Each path below is one point turned by a fixed rotation once a step. After each direction that follows a path, write how fast that rotation turns it, in deg/step (0 if it stays still).
Each turn is a multiple of 5 degrees from 10 to 175, or 0.
Each row of a path follows its step; steps can be skipped.
Path 1:
step 0: [ 2.33  0.72  0.77  0.76 -2.67 -2.10 -2.16 -2.71 -2.56  0.29 -0.11  0.83
  2.05 -0.85 -2.11  2.52 -1.11 -1.27 -2.54 -2.00  3.45 -0.05 -0.56 -1.19
  1.28  0.13 -0.05  2.33 -0.62  0.00 -0.69 -1.82]
step 1: [ 2.40 -0.24 -1.81  0.79  0.39 -0.29  1.69  1.51  0.44  2.46  1.48 -5.20
  2.12 -2.81 -0.85 -2.07  0.38 -1.24 -2.53  0.21 -0.10  0.78 -0.46 -0.41
  1.52 -1.41  1.19  1.08  0.04  0.40  2.36  1.17]
step 2: [-0.11  0.31 -1.66  1.08  0.54  1.75  0.90 -0.07 -0.83 -1.26  0.06 -0.04
 -0.20  2.98 -2.65 -0.54 -1.17  2.36  2.03  0.73 -0.18 -0.29  0.60  0.27
  0.61 -0.77  0.69 -2.10  2.09 -2.26  4.90  3.61]
step 3: [ 1.46 -1.18  2.97 -0.27 -0.50 -0.33 -0.10 -2.04 -1.82 -2.95 -1.68 -0.56
 -0.88  1.91 -1.92 -0.62 -1.02  0.23  0.49  3.57 -0.21 -2.91  1.49  2.48
  2.45 -0.33  0.11 -0.89  1.58  0.17 -2.73 -2.38]
step 4: [ 1.69 -1.36 -0.57 -2.11 -0.23 -1.97  1.80  2.76 -1.61 -0.79  1.28  0.76
 -0.87 -3.74  1.19  3.58  0.16 -0.76  0.25  1.66  2.03 -0.77  0.01  0.71
  0.29 -2.69  0.93 -1.84 -2.89  1.13 -0.83 -1.16]
step 5: [ 1.64  3.34 -3.65  0.98  0.76 -1.06 -2.33  0.99 -1.16  2.48 -0.05  0.72
  0.06 -0.81  1.84 -0.10 -1.26 -2.24  1.58 -0.88 -1.31 -0.50 -1.58 -0.20
 -1.61  0.88  3.23 -3.05  1.61 -1.62  1.04 -0.67]
step 6: [ 0.52 -0.40  1.23  2.99 -0.56 -0.31 -1.42 -2.62  1.45  1.00 -2.01 -0.34
 -0.59 -2.46  0.87 -2.77 -1.64  0.24  1.89  0.90  0.17 -2.87  1.56  0.58
 -0.10  2.94 -0.52  0.52  0.30  0.38  0.03  4.71]
step 7: [-2.74 -3.35  0.07  0.65  1.65 -1.27  0.53 -0.68 -4.54 -0.23  1.25  0.07
 -1.05  0.57 -0.57  0.06 -0.69  0.33 -2.48  1.02  3.47  0.05  0.08 -2.06
  1.38  1.64 -0.94  0.83 -1.49 -1.70 -2.08  2.03]
step 8: [-0.36  0.15 -2.32 -3.97 -0.57 -0.56 -1.88  0.51 -1.68 -0.08  0.32 -3.28
  2.25  1.38  0.55  0.99  0.62  0.31 -1.89  0.01 -2.54 -2.80 -1.86 -3.66
  1.38 -1.41  0.59 -0.75 -0.05  1.92 -0.64  0.15]
step 9: [ 2.06  1.30  0.44 -0.46  0.25  1.91  2.59 -4.35  0.34 -0.16  3.10  1.03
  2.08  0.24 -0.16  2.04  1.00 -0.47  1.74  0.08 -0.55 -1.60 -0.66  0.15
 -1.47  0.15  3.03 -0.18  0.99  2.73  2.75  1.91]
step 10: [ 2.18 -1.39  2.00  2.63  1.90 -1.11  1.74 -1.93 -2.55  2.05 -0.98  3.47
  2.24  0.65  0.49 -2.40  0.37  0.22 -1.42  2.26 -1.05 -0.39 -0.23  2.11
 -1.06 -2.16 -1.16  0.85  0.53 -2.49  0.66 -0.65]
step 11: [ 2.18 -3.11  0.77  1.99 -3.28 -3.27 -1.98  1.51 -1.36  1.03 -1.38 -0.30
  0.01 -0.38 -2.83  2.44 -1.56  0.45 -0.08 -1.91  0.00 -0.44  1.09 -2.15
  0.92 -2.19 -2.03 -0.79 -0.92 -0.02  1.17 -0.28]
[ 0.91  0.30 -0.38  0.51  0.78  0.18 -0.25 -0.15 -0.51  0.05  0.65  0.06
 -0.86  1.02  0.07 -0.66 -0.03 -0.62 -1.11  0.20 -0.77  0.08 -0.37  0.12
  0.43  0.97  0.59  0.55  0.52 -0.69 -0.68 -1.27]	155
[-0.62 -0.43 -0.54  0.65 -0.19 -0.38  0.86 -0.46 -0.47 -0.44 -0.24 -0.01
  0.64  0.35  0.16  0.73 -0.63 -0.10  0.44 -0.08  1.01  1.20 -0.20 -0.51
 -0.72  0.22  0.82 -0.08  1.69 -0.09 -0.54 -0.45]	155
[-0.55 -0.04 -0.73  0.37 -0.34  0.32 -0.70 -0.19 -0.34 -0.48 -0.71  0.70
 -0.76 -0.77  0.36 -0.85  0.04  0.28 -0.75 -0.88  0.13  0.31 -0.61  0.29
 -0.21  0.25  0.99 -0.61 -0.63  0.90 -1.22  0.85]	45
[ 0.67 -0.60  1.15  0.82 -0.32  1.24  0.09  0.23 -0.22 -0.58 -0.81 -0.15
  0.13  0.34 -0.17 -0.11  0.50  0.45  0.49  0.25  0.14 -0.36 -0.15 -0.91
 -0.82  0.15  0.10 -0.07 -0.72 -1.55 -0.89  0.24]	95
[-0.14 -0.11 -0.74 -0.53 -1.42 -0.30 -0.90  0.54  0.48  0.03 -0.23  0.87
  0.67  1.09 -0.57  0.56  0.30 -1.04 -0.21  0.17 -0.82  0.02  0.18  0.21
  0.26  0.10  0.09 -0.40  0.52 -0.91 -0.40  1.04]	125
[ 1.09  0.42 -0.10 -0.28  1.00  0.21 -0.66 -0.53  0.92  0.14 -0.23 -0.65
  0.12  0.11  0.13  0.44  0.46  0.19 -0.40  0.70 -0.18  1.41  0.11 -0.57
 -0.58  0.52  0.12 -1.64  0.05  0.35  0.43  0.54]	100
Path 2:
step 0: [ 1.22  1.05 -2.11 -1.25  0.38 -1.90 -1.19 -0.39  0.62  2.92  0.79  0.62
  2.58  0.02  0.18 -0.73  0.20  2.89 -1.18  2.30  0.48  2.44 -1.54  1.69
  0.29 -0.45  3.20 -0.51  0.91  3.17 -1.17 -0.66]
step 1: [ 2.22 -0.60  0.20 -0.29 -0.08 -0.67  2.47 -1.54  0.74  2.49 -1.08 -1.22
  0.65  0.22  2.54  3.63 -1.02  0.85  1.20  0.15 -2.02 -0.86 -0.14  0.07
 -1.14  2.37  1.01 -1.01 -0.55  0.80 -1.66 -4.11]
step 2: [-1.30  1.33 -3.03 -1.10  1.08  0.09  2.10 -1.85  1.75  2.48 -2.10  1.72
  0.56 -1.10  0.51  3.49 -0.51 -2.35  0.76 -2.15  1.79 -0.87  1.73  1.35
  1.65 -1.34 -0.75  0.13  0.98 -0.88  1.22 -0.76]
step 3: [ 1.25 -0.34 -3.13  0.24  1.19 -1.04 -1.04  0.14  0.73  1.64 -1.16  1.40
  2.70 -0.41  1.66 -2.06 -1.81  0.65  0.04  0.27  3.09  2.76  1.32 -2.99
 -0.18 -1.44 -0.96  2.56  0.82  0.81 -0.75 -0.45]
step 4: [ 3.20  0.75 -0.85  1.79 -3.33  0.15 -0.54  0.40  0.27  2.41 -0.36 -1.34
  3.27 -0.44 -0.39  1.86 -0.45  2.17  0.05  2.01  1.90 -0.91 -1.75 -0.08
 -0.08 -0.01  3.62  1.41 -0.78  0.78 -0.41 -0.82]
step 5: [ 1.35 -2.37 -2.18  0.84  0.98 -0.09  3.41 -0.40 -0.02  0.99 -0.35  0.84
  1.89 -1.84  1.14  3.62 -0.05  0.50 -1.08 -1.79 -0.90 -0.67 -0.37  3.35
 -2.19 -0.99  0.27 -1.85 -1.49  1.95  0.03 -0.98]
step 6: [-1.01  0.82 -3.55 -1.54  0.37  0.47 -2.54 -2.36  2.06  1.88 -1.71  2.53
 -0.77  0.18  2.22  0.73 -1.77 -0.61 -1.41 -0.86  1.59  1.90  0.27  2.16
  0.87  0.98 -0.86 -0.92  0.20  1.78  0.03 -2.50]
step 7: [ 1.68  3.79 -1.97  1.73 -0.75 -1.31  0.08 -1.77 -0.48  1.64 -2.43  0.66
  2.08  0.82  0.97 -0.56 -1.81  2.16  1.54  0.33  0.87 -1.49  2.33 -2.80
 -0.20  0.81 -0.42  0.80  0.03  0.78 -2.17 -1.38]
step 8: [ 1.62  1.55 -3.52 -0.49 -1.11  0.37  3.43  1.47 -0.24  1.63  0.07 -0.45
  3.12  0.59 -1.92  2.65 -1.57 -0.68  1.57  0.50  0.33  0.54 -1.51  0.97
 -1.03 -1.55  1.51  2.12  0.73  1.07  0.92  0.50]
step 9: [ 1.19 -2.42 -2.27 -0.78  1.53  0.59  0.00  0.19  1.48  0.21 -0.28  0.50
  3.09 -2.95  3.70  0.61  0.79  0.25 -0.51 -1.00 -1.21  1.64 -0.94  0.90
  0.68  0.01  1.19  0.78  1.45  3.76  1.49 -1.83]
step 10: [ 0.56  0.00 -1.41 -0.11 -0.72  0.99 -2.02 -1.89  1.31  1.45 -0.40  1.34
 -0.22  1.05  1.64  3.98  1.10  1.80 -2.60  0.39  2.08 -1.14  2.37 -0.24
  0.24  0.82  0.83  1.04  0.12  0.81 -2.21 -3.61]
step 11: [ 0.70  0.59 -2.46  1.76  1.76 -2.75  2.21 -1.69 -0.66  3.25 -1.16  0.19
  1.82  1.70 -1.87  0.78 -1.85  2.32  0.63 -0.10  1.57 -1.17  1.92  1.99
  0.47 -1.68 -1.36 -0.73  1.37  0.03 -1.21 -0.66]
[ 0.80  0.22  0.84  0.12  0.31  0.05  0.31  0.14 -0.40  0.48  0.18 -0.90
  1.14  0.59 -0.03  0.13 -0.10  0.20  0.98  0.21 -1.00  0.80 -0.50  1.11
 -1.04  0.43  0.90  0.18 -0.48 -0.38  0.82  0.34]	95
[ 0.82 -0.57 -0.54  0.37  0.41  0.37 -0.52  0.87  0.47  0.48 -0.33 -0.40
  0.61 -0.33 -0.79  0.08  1.24 -0.80 -0.55 -0.69 -0.12 -0.19  0.09 -0.70
 -0.06  0.92 -0.28  1.47  0.51 -0.39  0.22  0.51]	65
[ 0.22 -1.06  0.63  0.31  0.00 -0.65  0.05 -0.04  0.44  1.28 -0.38 -0.09
 -0.19 -1.07  0.23 -0.14 -0.23 -0.47  0.00  0.02  1.26  0.39 -0.30 -0.32
 -0.14 -0.48  0.37 -0.66 -0.97 -1.60 -0.19  0.22]	35
[-0.09 -0.77  0.00  0.08 -0.21 -0.28  0.39  0.24  1.37  0.64 -0.06  0.71
 -0.24  0.16 -0.27 -0.38 -0.23 -0.19 -0.10  0.96 -0.98  1.10  0.79  0.58
  0.69 -0.47 -0.77  0.40 -0.58  0.91  0.44  0.98]	120
[-0.64  0.91  0.52  1.37  0.18  0.10 -0.14  1.04  0.70  0.20 -0.19  0.12
 -0.40 -0.04  1.26  0.34  0.05  0.81 -0.34  1.20  0.18  0.32 -0.08 -0.24
 -0.28  1.19  0.31  0.22  0.51 -0.16 -0.75  0.28]	115
[-0.64 -0.41 -0.27 -0.13  0.89  0.18 -0.70 -0.90  1.10 -0.51  0.40  0.19
 -0.21 -0.22 -0.14  0.49 -0.20  0.35  1.02 -0.39  0.01 -0.26  1.06  1.12
 -0.19  1.05 -0.44  0.47 -0.53 -1.00 -0.32 -0.65]	85
